128 stands for zero in the data rows.
Here are some points:
[121, 151, 132, 125, 115, 174, 179, 89, 131, 144, 82, 95, 137, 76, 147, 157, 77, 121, 117, 119, 105, 152]
[104, 103, 113, 207, 152, 98, 86, 101, 158, 105, 95, 99, 158, 111, 156, 110, 200, 112, 187, 88, 119, 110]
[201, 87, 118, 124, 109, 92, 81, 152, 108, 100, 77, 136, 255, 103, 162, 102, 255, 185, 122, 106, 145, 127]
[151, 95, 118, 153, 140, 116, 91, 130, 105, 134, 83, 170, 122, 87, 101, 130, 134, 162, 121, 124, 108, 105]
[125, 100, 134, 134, 132, 88, 85, 142, 135, 96, 69, 120, 107, 80, 134, 116, 149, 151, 121, 135, 143, 108]
[205, 116, 112, 97, 103, 73, 77, 206, 147, 83, 98, 111, 135, 104, 84, 119, 118, 108, 146, 89, 111, 138]
[109, 137, 148, 115, 99, 149, 149, 141, 124, 135, 137, 122, 105, 151, 121, 112, 82, 145, 142, 108, 115, 112]
[116, 84, 128, 107, 121, 102, 71, 117, 119, 148, 78, 127, 181, 97, 173, 156, 111, 129, 129, 151, 109, 149]
[111, 77, 105, 126, 158, 123, 99, 114, 103, 128, 110, 130, 150, 79, 118, 136, 123, 109, 112, 138, 160, 103]
[119, 120, 130, 132, 161, 112, 105, 115, 136, 90, 127, 114, 128, 137, 134, 130, 170, 113, 118, 149, 116, 137]
[114, 138, 99, 111, 131, 91, 74, 117, 120, 208, 88, 132, 143, 85, 154, 190, 91, 160, 106, 176, 174, 107]
[111, 164, 202, 143, 113, 146, 113, 118, 172, 103, 150, 94, 94, 231, 118, 90, 124, 109, 164, 99, 125, 160]
[135, 187, 134, 86, 118, 178, 209, 106, 133, 111, 180, 135, 127, 119, 131, 161, 101, 116, 116, 105, 127, 86]
[125, 120, 102, 143, 114, 89, 94, 171, 144, 103, 95, 140, 120, 92, 139, 101, 144, 134, 133, 115, 128, 93]
[114, 150, 174, 104, 93, 143, 176, 121, 121, 114, 169, 138, 97, 192, 129, 133, 72, 117, 151, 132, 141, 145]
[166, 88, 83, 133, 107, 115, 77, 184, 202, 96, 79, 130, 178, 119, 104, 86, 93, 118, 141, 99, 106, 109]
[123, 68, 98, 132, 129, 94, 94, 135, 157, 131, 107, 110, 163, 107, 192, 88, 207, 131, 123, 218, 110, 152]
[112, 98, 147, 134, 127, 92, 133, 125, 116, 131, 139, 102, 129, 155, 124, 84, 141, 56, 121, 135, 110, 154]
[156, 102, 96, 112, 152, 113, 57, 94, 128, 109, 71, 96, 185, 107, 172, 108, 231, 182, 107, 168, 135, 118]
[143, 88, 79, 126, 141, 83, 52, 142, 105, 97, 89, 160, 136, 90, 97, 103, 101, 113, 129, 103, 125, 128]
[99, 117, 180, 133, 156, 122, 118, 72, 141, 119, 121, 127, 90, 161, 105, 98, 157, 101, 160, 154, 129, 197]
[97, 90, 88, 117, 145, 76, 82, 135, 124, 118, 70, 138, 97, 93, 165, 137, 71, 155, 109, 178, 122, 90]
[213, 108, 146, 104, 107, 79, 140, 176, 141, 82, 112, 132, 137, 134, 94, 128, 106, 76, 137, 78, 115, 163]
[177, 115, 170, 108, 114, 106, 78, 106, 147, 121, 96, 105, 145, 72, 131, 121, 89, 96, 100, 121, 120, 189]
[126, 82, 123, 146, 125, 107, 80, 116, 170, 110, 80, 154, 133, 123, 136, 106, 185, 94, 129, 152, 136, 155]
[99, 157, 90, 137, 100, 160, 105, 103, 120, 120, 134, 136, 89, 99, 132, 172, 83, 100, 100, 143, 161, 94]
[115, 128, 115, 152, 131, 115, 85, 131, 113, 101, 107, 145, 129, 70, 118, 117, 98, 108, 130, 94, 123, 108]
[116, 72, 146, 141, 138, 104, 87, 113, 158, 107, 99, 95, 161, 97, 124, 112, 203, 120, 155, 126, 113, 175]
[109, 242, 157, 123, 136, 239, 255, 136, 107, 103, 255, 135, 93, 236, 99, 131, 89, 74, 123, 111, 119, 99]
[90, 147, 197, 117, 141, 145, 136, 121, 116, 105, 138, 82, 110, 195, 94, 113, 126, 91, 137, 138, 104, 185]
[194, 70, 123, 119, 123, 99, 73, 187, 121, 125, 94, 149, 127, 99, 95, 93, 121, 140, 129, 96, 120, 133]
[88, 89, 146, 140, 169, 116, 72, 119, 125, 114, 137, 130, 114, 132, 126, 53, 144, 159, 125, 130, 145, 119]
[149, 164, 149, 100, 109, 170, 221, 121, 110, 117, 177, 108, 130, 181, 107, 102, 81, 112, 146, 95, 104, 150]
[123, 84, 119, 120, 150, 111, 74, 109, 104, 107, 86, 146, 120, 89, 151, 141, 128, 169, 135, 170, 162, 105]
[103, 105, 115, 143, 166, 75, 112, 107, 99, 150, 88, 131, 142, 120, 133, 123, 173, 140, 145, 175, 150, 149]
[125, 126, 95, 124, 122, 167, 150, 146, 100, 243, 140, 102, 120, 80, 179, 230, 106, 114, 110, 212, 193, 105]
[130, 92, 116, 117, 168, 95, 102, 128, 107, 172, 103, 105, 201, 61, 156, 106, 255, 221, 88, 193, 103, 140]
[105, 92, 105, 131, 142, 112, 69, 137, 128, 126, 89, 132, 110, 108, 124, 133, 111, 134, 123, 133, 156, 121]
[166, 96, 117, 175, 122, 131, 81, 118, 152, 67, 113, 118, 138, 135, 142, 96, 120, 126, 165, 106, 111, 126]
[93, 99, 95, 162, 153, 111, 82, 166, 123, 94, 72, 159, 152, 84, 125, 97, 136, 167, 96, 116, 156, 116]
[133, 80, 102, 130, 172, 74, 82, 90, 120, 215, 104, 140, 255, 87, 160, 99, 255, 243, 114, 176, 121, 121]
[131, 166, 136, 120, 93, 162, 130, 157, 154, 91, 131, 120, 99, 129, 114, 127, 122, 98, 133, 84, 148, 110]
[147, 177, 92, 112, 98, 141, 239, 130, 126, 177, 154, 148, 103, 135, 116, 167, 82, 145, 106, 99, 91, 122]
[124, 99, 126, 112, 99, 73, 65, 142, 133, 102, 106, 149, 104, 98, 122, 91, 126, 151, 128, 131, 119, 90]
[91, 90, 135, 152, 172, 102, 50, 132, 138, 104, 103, 131, 158, 85, 137, 114, 255, 172, 138, 195, 110, 138]
[122, 118, 132, 113, 131, 131, 168, 125, 138, 138, 153, 150, 84, 163, 105, 119, 91, 111, 139, 137, 149, 126]
Then 24 other points, each followed by its number:
[111, 99, 111, 119, 128, 136, 115, 129, 134, 149, 132, 118, 116, 137, 92, 126, 102, 137, 126, 116, 142, 115] 0
[112, 109, 119, 131, 111, 94, 54, 148, 97, 255, 57, 151, 194, 90, 182, 217, 144, 184, 143, 112, 163, 124] 1
[165, 105, 111, 125, 117, 105, 76, 154, 139, 114, 69, 135, 122, 155, 113, 110, 85, 129, 134, 80, 108, 122] 2
[186, 86, 106, 135, 127, 111, 95, 170, 155, 112, 99, 140, 183, 85, 153, 94, 163, 130, 100, 99, 126, 144] 3
[98, 133, 159, 118, 124, 151, 148, 118, 108, 144, 154, 146, 109, 151, 95, 115, 120, 133, 121, 133, 141, 114] 4
[115, 139, 125, 112, 143, 149, 197, 107, 97, 157, 111, 107, 103, 109, 119, 162, 82, 119, 122, 114, 135, 96] 5
[161, 156, 109, 95, 111, 85, 255, 114, 115, 235, 124, 117, 136, 83, 111, 195, 89, 133, 120, 90, 120, 95] 6
[130, 107, 94, 111, 101, 127, 90, 149, 109, 144, 121, 139, 102, 103, 101, 151, 86, 130, 99, 126, 135, 134] 7
[129, 133, 101, 136, 78, 153, 64, 137, 158, 102, 137, 109, 106, 147, 91, 98, 94, 97, 130, 99, 120, 116] 8
[114, 84, 97, 208, 174, 94, 63, 105, 88, 139, 60, 99, 161, 92, 196, 105, 231, 87, 151, 154, 181, 132] 9
[139, 174, 203, 105, 136, 136, 211, 112, 122, 116, 185, 110, 123, 242, 126, 94, 125, 116, 179, 129, 126, 204] 10
[156, 86, 92, 128, 95, 89, 87, 169, 175, 73, 99, 116, 137, 87, 95, 84, 133, 118, 108, 109, 131, 101] 11
[118, 188, 225, 114, 106, 157, 164, 105, 148, 102, 152, 108, 128, 245, 132, 85, 94, 85, 148, 100, 94, 186] 12
[120, 163, 176, 126, 80, 158, 189, 117, 109, 102, 186, 109, 94, 203, 125, 112, 88, 121, 149, 127, 112, 136] 13
[180, 111, 95, 78, 121, 96, 206, 116, 123, 255, 87, 105, 144, 102, 130, 221, 78, 112, 138, 90, 123, 101] 14
[175, 103, 135, 105, 117, 104, 101, 119, 89, 118, 119, 166, 114, 129, 113, 107, 114, 120, 133, 89, 125, 105] 15
[113, 103, 121, 118, 151, 111, 131, 152, 93, 149, 106, 136, 71, 101, 99, 120, 118, 139, 115, 125, 159, 133] 16
[135, 240, 140, 116, 97, 177, 255, 122, 107, 110, 201, 146, 117, 191, 128, 154, 122, 110, 113, 75, 143, 84] 17
[105, 214, 146, 114, 115, 167, 255, 127, 113, 158, 225, 109, 91, 120, 92, 184, 109, 101, 111, 111, 123, 102] 18
[115, 195, 213, 113, 101, 131, 201, 142, 126, 109, 183, 116, 106, 255, 146, 95, 108, 104, 160, 85, 125, 156] 19
[120, 170, 160, 116, 144, 188, 228, 110, 107, 143, 190, 139, 120, 173, 119, 129, 86, 79, 118, 123, 144, 112] 20
[137, 99, 125, 120, 156, 89, 74, 157, 154, 113, 102, 101, 180, 83, 119, 124, 208, 171, 127, 162, 95, 136] 21
[165, 138, 142, 111, 151, 133, 97, 146, 100, 106, 175, 146, 87, 151, 112, 108, 142, 147, 159, 84, 122, 109] 22
[114, 173, 172, 103, 150, 179, 197, 113, 94, 91, 202, 122, 89, 170, 121, 118, 92, 96, 155, 81, 118, 122] 23
Which two of these numbered points are nearest to each point below, ignoring the 3 directions in which the first points spread most? Their numbers follow each, nearest first.
[140, 99, 130, 112, 97, 126, 145, 126, 121, 153, 144, 145, 133, 95, 104, 156, 110, 96, 119, 104, 150, 106] > 20 4
[140, 74, 123, 117, 181, 84, 65, 162, 154, 107, 76, 118, 143, 77, 80, 107, 197, 158, 135, 176, 105, 142] > 21 7
[102, 85, 110, 110, 135, 95, 91, 104, 128, 155, 125, 140, 115, 112, 127, 144, 103, 143, 128, 154, 175, 124] > 0 4
[132, 79, 104, 153, 107, 126, 91, 124, 114, 123, 114, 88, 119, 101, 126, 120, 123, 118, 145, 143, 143, 129] > 0 7
[82, 99, 86, 120, 181, 89, 91, 134, 150, 128, 92, 124, 115, 82, 113, 96, 158, 170, 118, 174, 170, 134] > 16 0
[123, 101, 83, 156, 140, 108, 92, 129, 127, 127, 70, 125, 128, 78, 135, 122, 175, 165, 138, 119, 117, 113] > 5 0
[119, 123, 120, 114, 112, 104, 99, 136, 102, 96, 95, 156, 121, 113, 153, 132, 95, 169, 100, 83, 145, 137] > 19 13
[153, 97, 105, 148, 120, 88, 99, 122, 162, 106, 81, 111, 136, 92, 148, 129, 158, 86, 181, 82, 97, 121] > 5 2
[121, 85, 128, 128, 146, 101, 96, 134, 125, 255, 103, 128, 173, 85, 146, 140, 140, 196, 116, 206, 176, 105] > 0 4
[161, 169, 138, 118, 104, 149, 188, 125, 114, 139, 177, 113, 128, 129, 123, 134, 84, 128, 120, 101, 116, 119] > 3 13
[134, 88, 95, 120, 188, 60, 79, 125, 119, 161, 122, 179, 152, 69, 95, 117, 179, 180, 106, 163, 133, 91] > 4 20
[143, 106, 115, 161, 129, 99, 69, 146, 166, 119, 123, 134, 133, 78, 138, 84, 118, 91, 115, 99, 111, 114] > 20 11
[129, 108, 117, 171, 139, 90, 85, 96, 99, 118, 95, 113, 142, 99, 146, 121, 127, 172, 93, 162, 148, 110] > 13 4
[135, 109, 111, 108, 118, 125, 113, 146, 128, 97, 128, 130, 87, 102, 118, 136, 94, 98, 117, 101, 115, 141] > 7 23
[115, 184, 106, 168, 128, 193, 93, 145, 170, 131, 152, 113, 107, 159, 125, 108, 74, 100, 157, 101, 91, 116] > 8 2
[150, 115, 107, 107, 142, 85, 83, 143, 105, 239, 104, 117, 181, 103, 118, 185, 105, 161, 112, 134, 143, 110] > 2 0
[255, 84, 166, 114, 88, 109, 166, 144, 151, 195, 76, 115, 212, 106, 119, 113, 166, 123, 92, 78, 93, 163] > 14 6
[129, 98, 132, 132, 118, 90, 77, 111, 196, 96, 91, 127, 153, 57, 145, 141, 173, 115, 151, 112, 94, 150] > 21 18
[91, 145, 153, 93, 138, 139, 180, 139, 128, 116, 190, 114, 116, 195, 100, 138, 96, 111, 136, 109, 103, 147] > 0 7
[130, 215, 130, 132, 82, 163, 228, 107, 153, 173, 189, 137, 103, 125, 97, 199, 114, 102, 133, 104, 118, 90] > 18 21
[104, 158, 104, 130, 115, 181, 168, 120, 138, 98, 173, 133, 111, 128, 124, 126, 104, 119, 103, 109, 128, 121] > 11 20
[114, 159, 178, 143, 106, 162, 106, 110, 138, 82, 113, 117, 88, 206, 118, 106, 69, 110, 166, 105, 105, 189] > 12 2
[141, 132, 140, 123, 112, 147, 237, 116, 145, 236, 174, 126, 121, 75, 106, 224, 90, 107, 137, 140, 126, 146] > 6 14
[95, 69, 134, 124, 213, 78, 80, 124, 112, 106, 114, 168, 132, 94, 121, 95, 199, 169, 130, 158, 175, 119] > 16 4
[167, 133, 131, 210, 249, 118, 109, 117, 113, 92, 95, 170, 186, 93, 199, 141, 255, 110, 193, 93, 143, 110] > 9 23
[115, 140, 140, 98, 129, 131, 148, 154, 112, 121, 175, 148, 123, 139, 144, 109, 119, 137, 129, 114, 123, 130] > 23 4
[152, 100, 116, 105, 155, 87, 89, 158, 135, 109, 85, 150, 215, 97, 113, 98, 255, 212, 106, 137, 147, 106] > 17 11
[102, 127, 114, 148, 101, 193, 129, 98, 125, 96, 161, 101, 101, 130, 143, 160, 75, 102, 103, 117, 162, 110] > 8 0
[195, 115, 179, 115, 89, 82, 133, 141, 93, 199, 74, 147, 183, 112, 94, 152, 105, 149, 144, 118, 125, 128] > 10 6
